Y: 3 groups of rows, each row roughly a mix of its group's hidden directions; one row fits no group:
Y (106 x 11):
[[-2.31 -1.31 -0.67  0.73 -1.01 -0.09  3.89  0.99 -2.73 -0.12  3.61]
 [-2.16  0.40  0.38  0.30  2.14 -1.37 -0.24 -1.06  1.60 -3.27  4.43]
 [-0.66  2.06  0.85 -0.69 -1.16  0.15  0.62  0.53  1.03  3.97  4.57]
 [-3.69 -1.68 -0.68  0.25 -2.60  0.51  1.61 -1.04 -3.18 -0.98  2.64]
 [ 0.77  1.21 -2.15 -1.37 -1.93 -0.10  1.38 -3.95  0.66  0.70  3.86]
 [ 1.63 -0.01  1.61  0.05  0.59  1.50  2.77 -4.53  0.68 -1.55 -2.61]
 [-0.86 -1.30 -1.29  0.95 -2.32  2.11  3.05  0.06  4.25  1.62  0.93]
 [ 0.92 -1.88 -2.71 -0.57  0.96  2.22 -1.82 -3.56 -2.36 -0.87 -2.33]
 [ 4.18 -0.25  2.85  1.03 -2.49  0.33  0.58  0.20 -2.49 -1.59  1.88]
 [ 1.05 -2.47  0.18  0.96 -0.27 -1.11 -2.45  2.84 -2.23  2.49  3.31]
 [-0.94 -3.21 -1.15 -2.69  2.01  1.77 -2.34  1.00  1.45  2.48 -2.00]
 [ 0.69  2.50 -1.74 -1.99 -2.89  1.81  0.23 -0.66  0.13  4.27 -1.25]
 [-0.69  2.05 -1.45  1.27  3.09  2.80  2.31  2.77 -2.07 -0.45  1.55]
 [-2.95  1.24  2.17  0.35  1.02  2.01  1.12  0.52  4.62 -1.06 -1.20]
 [ 2.19 -0.57  1.23 -0.37 -2.69  3.25  1.58 -1.47  1.87  2.07 -2.95]
 [-2.10  3.65 -0.11  0.79 -0.15  1.53 -2.02  1.79 -0.07 -0.74 -4.13]
 [ 0.24  3.48 -0.54  2.50  0.30 -1.05  1.88 -0.36  4.42 -1.03 -1.21]
 [ 1.31  0.34 -1.28  4.48 -2.80 -1.36 -2.14  1.82  0.15  0.21  2.13]
 [ 1.24 -2.67  1.75  1.55  3.86  0.92  1.76 -1.09 -2.80  1.56  1.10]
 [-0.50 -0.78 -5.24 -1.33  2.26 -0.53  0.96 -1.26  2.63  0.30 -0.84]
 [ 2.29  1.35 -0.18 -1.45 -3.09  1.65 -2.48 -2.46  1.25  0.34 -3.21]
 [-0.08 -2.20 -1.38  0.36 -0.53 -1.84 -1.37 -1.08 -0.64 -1.61  5.39]
 [-0.48  1.55 -0.67  0.74  1.79 -0.66 -0.68  5.58 -0.83  0.26  2.46]
 [-1.08 -4.23  0.34  0.51  0.71  0.16  1.44 -0.93  3.94 -1.88 -1.93]
 [-0.54  2.53 -0.64 -0.70 -0.22 -2.13  0.55  2.43  1.36  2.39  4.44]
 [-0.76 -0.20  1.06 -0.76 -0.55 -0.09  2.60 -1.64 -5.68 -1.12  0.24]
 [ 0.23  1.31 -3.53  3.26 -1.62 -0.57 -0.04  0.58  3.60 -1.20  1.76]
 [-1.16 -2.54 -3.67  2.55 -1.95 -2.75 -1.68  0.09 -1.74  0.15  0.83]
 [-1.82  2.01 -1.29 -1.31  2.66  1.05 -4.61 -1.04  1.35 -1.32  0.92]
 [ 2.60  3.41 -2.05 -1.66  1.19 -0.84 -1.04  1.69  0.40  3.59 -1.11]
 [ 1.86 -1.97 -0.47  1.48  2.95 -1.93  3.50  1.88 -2.63  0.66 -0.61]
 [-1.31 -3.66 -1.29  1.17  1.22 -1.03 -1.36 -0.64 -1.97 -3.07  3.07]
 [-0.15 -0.49  0.19 -1.64 -4.20  1.81  1.18 -4.28 -0.57 -1.25  0.41]
 [ 1.18  0.08  2.63  4.61  0.09 -2.14 -1.75 -0.44 -0.01  0.78 -2.77]
 [-0.46  0.89 -0.52  0.22  1.07 -1.92  1.29  4.41 -0.75  3.33  2.59]
 [ 3.41  1.10  2.97  1.76 -3.02 -1.13 -2.26  0.69 -1.33  0.54  1.69]
 [ 0.63 -0.53 -2.22  2.58 -5.49 -0.23 -1.09  0.71  1.12 -0.18  0.47]
 [-2.76 -2.34  0.14  1.05 -2.12 -0.18 -2.02  3.80 -0.84 -2.08 -1.85]
 [ 1.19 -1.88 -0.11 -1.03 -3.24  3.51 -0.80 -0.60  3.33  2.09 -0.58]
 [-4.61  1.35 -2.32 -0.60 -1.93 -0.93  0.77  1.82  1.26 -1.82  1.86]
 [ 0.52  1.30  0.08  0.22 -0.23 -3.17 -0.58 -1.96 -1.77 -3.33  3.90]
 [ 5.06  1.37  1.93 -1.64  1.12 -1.50 -0.08 -1.78 -1.42 -0.27  1.76]
 [-1.00  3.97  2.14 -1.20 -0.12  1.27  1.04 -2.37  3.74  0.13  0.70]
 [-0.12 -2.40  0.03  1.24  4.88 -0.45  0.37 -1.67 -1.67 -2.06  2.10]
 [-2.96  0.97 -3.15 -1.27 -0.23  0.02 -3.25 -0.85  0.95 -1.94  2.90]
 [-4.03 -0.63 -3.99  1.34  0.39 -1.30 -0.55 -0.33  2.93  0.03 -0.70]
 [-2.10  0.59 -0.80 -3.29 -3.37 -1.08 -1.02 -2.15 -3.09  0.79 -1.03]
 [-0.14  0.68 -0.08 -1.18 -3.91  2.95  2.06 -3.34  1.43 -0.55 -1.43]
 [-3.57  2.05 -1.98 -1.49  2.07  1.23 -2.21 -0.68  0.81  0.21  3.28]
 [-4.11 -0.80  0.76  2.84 -3.11  1.57  0.85  1.35  0.34 -2.17 -0.11]
 [-1.18  1.81 -1.17 -0.97 -2.89  1.33  1.60 -3.80  2.54 -2.20 -0.46]
 [ 3.11 -0.84  0.13  0.26  1.81 -1.78 -4.95  1.77 -0.61  0.27  0.85]
 [-0.74 -2.92  0.23  0.56 -2.61 -0.40 -1.44  0.28 -2.48  0.02  4.58]
 [ 0.03  0.27  0.81  1.03 -2.29  1.02 -1.54  3.99 -3.26  0.57  2.89]
 [-0.24 -2.45  1.28  1.79 -1.62 -1.80 -0.27  4.88 -1.02 -0.90 -1.78]
 [-0.48  0.59 -0.57  1.01  2.15 -0.96  3.68 -2.24  3.07  0.21 -3.19]
 [ 0.90  0.93  0.85 -0.52  3.57 -2.52 -2.72  2.03 -3.39 -0.85  0.31]
 [ 1.92 -0.06 -0.99 -0.55 -2.54  1.05  2.08  0.43 -1.87  4.93 -0.90]
 [-2.90 -3.88 -2.82  1.75 -2.52 -0.59  0.08 -0.14  1.33 -0.98 -1.34]
 [-0.52  1.93 -1.89 -1.31 -1.47  1.42  4.42  0.09  1.93 -1.18  2.73]
 [-2.65 -0.93  0.07  0.27  1.92  0.07 -1.06 -0.89 -0.12 -0.70  5.62]
 [ 1.14 -1.14  0.42 -2.19  0.16  1.62 -2.09  0.12  4.89 -2.67  0.02]
 [ 3.07 -0.70  0.33  1.34  0.05 -1.62 -0.07 -1.41  5.17 -1.41  0.69]
 [-2.58 -0.30 -2.37 -1.69  3.39 -2.33  1.20 -3.10 -0.23 -1.53  0.32]
 [ 1.32 -1.14  1.10  1.27 -1.89 -3.19 -1.31  4.84  0.12 -0.80 -0.51]
 [ 1.39  2.36  1.89 -0.46  2.04 -0.91 -1.16 -2.91  3.14 -2.05  2.34]
 [ 4.94  2.18  1.65  0.23  2.54  0.73  1.01  0.70 -0.59 -0.31  2.20]
 [ 0.75 -1.14  0.47 -3.01 -3.64 -0.09  1.55 -2.98 -2.37 -2.08 -0.33]
 [ 1.99 -1.27  2.11  0.21 -1.83 -2.65 -2.28 -1.89  4.02  0.14 -0.57]
 [-2.17 -2.41  0.24 -0.79  0.18 -1.34 -2.84 -1.42 -4.43 -1.00  1.39]
 [ 4.55  0.60 -2.33 -0.98 -0.56 -1.79 -1.37 -2.55  0.44 -1.71 -1.79]
 [-1.09 -0.72  3.38 -3.09 -1.44 -1.39 -2.01 -2.28  1.10  1.40 -2.56]
 [ 0.71 -1.08 -0.20 -1.92 -3.77  2.83 -2.80 -2.04  2.43  0.25 -0.22]
 [-0.63 -1.47  2.43  0.67  0.05 -0.84  1.10 -0.55 -5.20 -2.25  1.55]
 [ 1.24 -1.51 -0.68 -1.14  3.07 -0.73  5.15 -0.56  1.19  1.35  0.20]
 [-0.60  0.78  1.01  0.25 -1.31 -2.06  0.76 -1.48  3.01 -4.98  1.03]
 [ 2.68  0.04 -0.23 -2.51  4.14 -0.99  1.30  2.77 -1.28  0.76  1.54]
 [-2.80 -2.76 -1.28  0.51  1.16 -3.08 -2.11 -1.43 -0.48 -1.26  3.04]
 [ 2.93 -0.55  0.26  0.42 -1.74  2.31 -0.21  1.75  4.31  2.55  0.13]
 [-1.66 -0.28 -1.69 -2.31  1.55  0.23  0.43 -3.75  2.75 -0.88 -3.09]
 [ 1.72  0.29  2.94  0.88 -0.02 -2.52 -2.45  3.78  1.34  0.70  2.07]
 [-2.33 -0.64 -1.72 -0.32 -1.77 -0.32  2.32 -0.34 -0.89 -1.61  4.97]
 [-3.94  0.53 -3.65  2.35 -0.98 -1.97 -0.99 -0.40  2.03 -0.52  0.74]
 [ 2.31 -1.40  0.09 -1.60  5.25 -1.69 -0.40  0.94  0.50  1.52 -1.34]
 [-2.32 -2.60  1.85  2.97  3.14 -0.72  0.72  1.08 -2.38 -1.65  0.90]
 [ 2.14  0.37  0.68 -0.38  4.05  0.76 -2.66 -3.11  0.03  0.67  2.47]
 [-0.84 -2.74  1.07  0.38  1.56  0.61 -1.28 -0.92 -0.59  2.36 -5.00]
 [ 2.69  2.56  2.28  2.22  0.55 -2.70 -3.21 -0.23 -1.16 -1.47 -0.55]
 [-5.22  1.79  0.46 -0.40  0.79  0.98 -0.23  0.35  3.13  0.61 -1.71]
 [-2.50  3.83 -1.00  1.09 -0.11  2.37 -0.58  2.56  2.69  1.65 -0.31]
 [-1.51  2.51  0.35 -1.19 -0.02  3.40  2.07 -1.97  0.91  1.62 -3.52]
 [ 3.52 -2.35  1.90  1.96  1.75 -2.37  2.89  1.04 -1.45 -0.17 -0.26]
 [-2.41  4.55 -0.31  0.18  1.27 -2.52 -2.11 -0.81 -0.91  1.01  2.02]
 [ 3.15  0.04  2.45  0.60 -3.79 -1.27  3.26 -0.39  1.08  0.69 -1.02]
 [-2.43  2.18  3.86 -0.18 -3.39 -0.69 -1.31 -1.40  1.90 -0.85 -0.27]
 [-1.55 -2.02 -1.71 -2.53  0.05 -0.45  1.82 -0.52 -1.66 -0.99  4.73]
 [ 4.99  2.61  0.08 -0.76 -1.14 -0.14 -0.61  0.15 -2.55  0.87  2.08]
 [ 3.43  3.42  0.32 -0.79 -1.51  0.96 -1.90 -0.38  3.65 -0.96 -0.54]
 [-2.00  1.44 -2.58  0.12  2.61 -2.88 -2.91 -0.04 -0.77  2.94  0.31]
 [ 0.64 -1.33 -2.33 -2.48  0.79 -3.53 -1.47 -3.32  1.89  0.99 -1.05]
 [ 2.08 -2.02 -2.20  3.83  0.03 -1.62  0.13  0.28  3.10 -1.67  1.63]
 [-4.10 -0.58 -2.48  2.16  3.53 -1.65  0.50  0.04 -0.10 -1.06  1.06]
 [-3.42  1.35  0.30 -0.51 -0.27 -1.50 -1.19 -1.82  4.85 -0.01 -1.11]
 [-1.81  0.88 -2.29 -0.37 -1.57 -0.83  0.40 -2.42  3.39 -2.62  2.94]
 [ 2.24 -2.47  0.29 -0.57  2.27 -2.07  3.15 -3.48  1.49  0.66  0.13]
 [ 2.33 -0.14 -1.62 -0.55  3.05  2.00  2.55  0.26  4.08 -0.68 -0.53]]
which group is each row in? (one row of each group first):
[ 1.19  4.10  0.57  0.49 -2.32  2.99 -0.67  2.61  1.22  0.09 -1.95] -> (97)
[ 1.54 -0.60  4.29  2.20 -1.88 -0.95 -2.55  1.47 -2.26  0.97  0.74] -> (45)
[ 2.58 -1.21 -0.14  0.20  2.99  0.09  0.15 -0.99 -2.43  3.56  3.00] -> (93)

[ 4.81 -0.31  0.82  1.75  2.32  0.93 -0.67  2.53  1.56  1.73  0.38] -> (45)
[-2.44 -0.16  2.87 -0.38 -0.27  2.38  3.43 -0.59 -0.54 -3.63 -0.02] -> (45)
[ 3.58  1.07  0.56 -1.15 -0.74  2.00 -2.89 -1.91  0.08  3.04 -2.08] -> (93)
[ 0.27 -0.76 -1.03  0.56  4.54 -3.57 -1.81  0.76  2.48  0.04  0.50] -> (97)
[-0.01  3.35  3.09 -2.38 -1.80 -0.22 -2.30 -1.06  2.16  1.93 -1.08] -> (45)
[-1.34  0.09  0.18 -0.59  4.28 -2.56 -1.05 -1.22 -2.54 -1.02 -2.92] -> (97)
[-0.28 -2.41  1.20  0.66  3.01 -0.06  0.93  1.06 -1.91  2.88 -3.86] -> (97)
[-0.05 -0.68  4.39  1.29 -3.12 -0.95 -1.39  1.15  2.48 -1.89  0.81] -> (93)
[ 3.10 -0.50  1.37 -1.60 -1.32  1.10 -0.42  1.06 -4.91  1.73 -0.18] -> (45)
[ 2.42 -1.46 -1.41 -3.16  2.83 -1.97  0.36 -2.48 -2.70  0.51 -0.01] -> (45)
[ 0.68 -1.11  3.15  1.48  3.78 -0.74  2.26 -1.83  0.34 -1.39  2.54] -> (93)
